Where one turn sends some rows of the set: a few examples, then the rows asked:
q104: [  6   0 -38   5 -10  -6  -9 -14  -5 -52 -24 -10]
q682: [ 22 -11 -48  10 -18   6 -11  -8  -3 -13  15  32]
q639: [ 37 -32 -10  52 -14  28  -2  -3  11   4  19  12]
q354: [ 16   1  45   4  11  -1 -27  27  31 -23 -11 -19]
q556: [ 13 -12  14   0   9  34  39  28  23  31  11   3]
q196: [  3  10  12 -27  -3 -18 -47   9  11 -22 -11   9]
q145: [ 24 -21   6  48  -1  17   7  -1  11 -38 -20 -36]
q766: [  3  -1  22 -31   4 -12  29  -2   6  22 -14 -34]
q718: [  6  -6   5 -28 -22  49  -2 -11 -12 -57  14  -6]
q120: [ 19 -26 -10  34 -30  15 -26 -39 -17  -8 -13 -10]
q919: [ 11 -20  22 -12 -31  60  -7 -21 -17 -36  18  -7]
q119: [ -3   6 -17 -31   9  19  32  27  16  14   3  19]
q125: [ 29 -12 -28  31   9   9  17  26  28 -37  10   8]
q987: [  4  -9  -6 -21 -10  32  15   6   0  48  12  24]
q520: [  0   3  15 -39  -2 -15  23 -11  -3  27 -12 -23]
q855: [  7  -8  26 -27  -5  -8  23 -10  -1  37 -13 -33]
q612: [ 16 -12  43   3 -15   3 -52  -6   7  12  -5  -1]
q552: [ 13 -17  25  -8 -13  57   9  -1   0 -56  14 -19]

q104 goes to q145
q987 goes to q119
q682 goes to q125
And these:
q855 goes to q520
q919 goes to q718
q196 goes to q354

Where one turn sends some rows of the set: a few examples, then the rows asked:
q327: [  7 -30  15  43  -6 -26 -43   4  -6 -18 -42 -15   4  45  20  27 -17 -32
  -3 -13 -48  -3  12  35 -14  -7   6  44  -2  47  -9  46   1  21  31 -47
  36]
q999: [ 14  23  29  34  -2 -48 -32 -26  -1   9 -32   2   1  40 -16 -14   3 -15
 -17   0 -44  -5  23  35  -5  39  -7  21  29  31 -31  73  44   0   3 -13
  23]
q265: [ 15  10   2   6  17  49  23  -2  -8  46  22 -36 -29  25  26   8  44  -2
 -40 -42 -43  37   2  12  -7 -20  39 -23  12  -9   7  29 -29  10  25  12
  13]
q983: [ 27  19  11  31  30 -27 -31 -18  15  17 -24  -4  16  34  16  15  25   5
  51 -49 -28 -19  -5  26  16  15 -29  -9  -2  29  29  83   7  27 -12   6
   2]
q765: [ 14  10  13  -4   7  44  21 -15  -9  47  13 -40 -38  23  24   3  38   1
 -42 -38 -40  31 -13   0 -11 -13  39 -14   8 -14   7  38 -29   9  33  11
   3]
q453: [ 17  13   5   3  13  50  24  -4 -11  44  18 -40 -24  26  27   5  48  -2
 -39 -40 -49  37   1  16  -4 -23  32 -23  14 -10   4  31 -28   5  27  13
  11]
q67: [ 32 -10 -35  53 -35 -15 -48  -7 -16  -5  -7 -30  15  39 -13 -21   6 -14
  13 -39 -24   4  28  14  10  13 -40  13  10  50  36  33 -25  36   5  32
  41]
q98: [ 29  21  17  32   4 -28 -31 -43  -3  19 -31 -15  24  22  20   6   1 -19
  27 -43 -66 -12 -13  66  40  -3 -39 -16  -2  17   6  66 -17  26   0  12
 -21]
q655: [ 46 -32  -8  38 -49  -8  -7  33 -22  28  38  20   2  57 -12   9   2  -6
   1 -26 -52 -18  18  50  27  19  -6  31  46  -2   1  80 -30   5   6   7
  28]
q380: [ 17  13   3   3  18  51  23  -1  -9  43  19 -38 -25  28  27   7  53   4
 -34 -41 -41  36   2  10  -8 -19  35 -22  15  -6   8  32 -25   4  24  14
  14]
q57: [ 13   6   8  -2  21  42  21  -7 -10  39  14 -45 -34  23  30   7  49   8
 -34 -47 -51  27  -4   2  -8 -18  29 -20  28 -18   1  32 -28   9  18  15
   6]
q701: [ 12  23  29  37 -10 -49 -34 -35  -5  10 -31   0   1  35 -15 -15 -10 -25
 -28  -1 -54  -4  21  48  -1  34  -4  21  26  26 -38  67  34   4   6 -13
  17]
q406: [ 15 -24  21  34 -12 -20 -41  -2 -16 -21 -53 -22  15  49  23  18  -9 -30
  -2  -8 -62  -2   6  47  -5 -13 -11  44   5  49 -15  43   2  10  35 -39
  31]
q693: [ 12   5   9  -1  22  43  21  -7  -9  39  16 -43 -35  23  30   8  46   8
 -34 -48 -49  27  -3   1  -9 -18  32 -20  26 -17   1  33 -30  11  18  14
   6]
q897: [ 19  11   1  22 -63 -30 -65 -27 -11   7  -7 -25  21  37  16  39   0 -10
  -7 -55 -73 -52  45  15 -21  22  22  20  18  35   7  70 -24  23  30  -4
   0]
q446: [  8  19  27  43  -4 -53 -33 -28   2  13 -24   6  -6  35 -17  -9  -9 -22
 -26  -6 -43  -4  26  34  -8  40   5  22  22  28 -32  71  36   9   2 -17
  22]
q376: [ 16  13  15  -5  10  47  21 -12  -8  47  12 -39 -36  26  26   3  44   5
 -36 -39 -37  31 -14  -3 -13 -12  34 -13  11 -12   8  41 -25   6  33  12
   6]
q3: [ 26 -13 -36  61 -39 -20 -50 -13 -14  -3  -4 -29   9  33 -13 -18  -8 -23
   2 -40 -26   7  32  18  13  11 -31  12   6  46  33  27 -34  43   6  29
  37]
q523: [ 44 -32  -9  39 -50  -8  -7  32 -23  28  39  19   1  57 -13   8   2  -7
   1 -27 -53 -18  18  51  27  19  -7  31  46  -1   0  80 -30   6   7   8
  29]
q272: [ 17  12  16  -7   6  46  21 -15 -11  45  10 -42 -33  25  26  -1  42   3
 -39 -36 -43  31 -15   3  -9 -14  32 -14  11 -13   6  38 -27   4  36  15
   4]
q585: [ 12   6   8  -1  18  42  20 -10 -11  38  16 -44 -35  24  29   8  44   6
 -36 -47 -50  28  -4   3  -7 -19  32 -21  27 -18  -2  31 -31  10  18  15
   4]
q343: [ 45 -33  -9  39 -51  -8  -8  33 -21  28  39  19   2  58 -13   8   1  -6
   1 -26 -52 -16  19  49  26  18  -6  31  46  -1   0  79 -30   5   5   6
  30]
q103: [ 25  17   5  13 -65 -24 -62 -27 -18   4 -16 -30  30  44  19  32  12  -5
   0 -51 -79 -53  40  21 -16  20   8  19  24  36   6  71 -18  14  33   2
  -1]
q796: [ 15 -23  18  32  -2 -19 -42   9 -10 -22 -50 -17  12  55  21  20   3 -19
  10  -9 -47  -4   7  29 -14  -5  -6  48   5  54  -6  52  13  11  31 -42
  41]
q840: [ 11   6   4  54  17 -44 -35 -33  18  25  -9   1  -1  12  14  27 -20 -23
  21 -57 -36 -13   1  38  21   9  -1 -13 -18  16  17  69 -22  50 -11  -5
 -10]
q971: [ 33  -9 -32  54 -43 -15 -48 -14 -22  -4 -11 -33  18  37 -10 -25  -1 -20
   5 -36 -35   7  25  25  18   8 -43  11   9  47  31  26 -31  35   9  34
  33]
q122: [ 23  15   1  15 -55 -27 -63 -21 -11   5 -10 -25  23  45  15  38  16   1
   4 -53 -65 -53  45   6 -25  27  14  22  22  40  12  76 -14  17  28  -2
   6]

q327 goes to q796
q272 goes to q765
And these:
q3 goes to q67
q453 goes to q265
q701 goes to q446
q103 goes to q897
q983 goes to q98

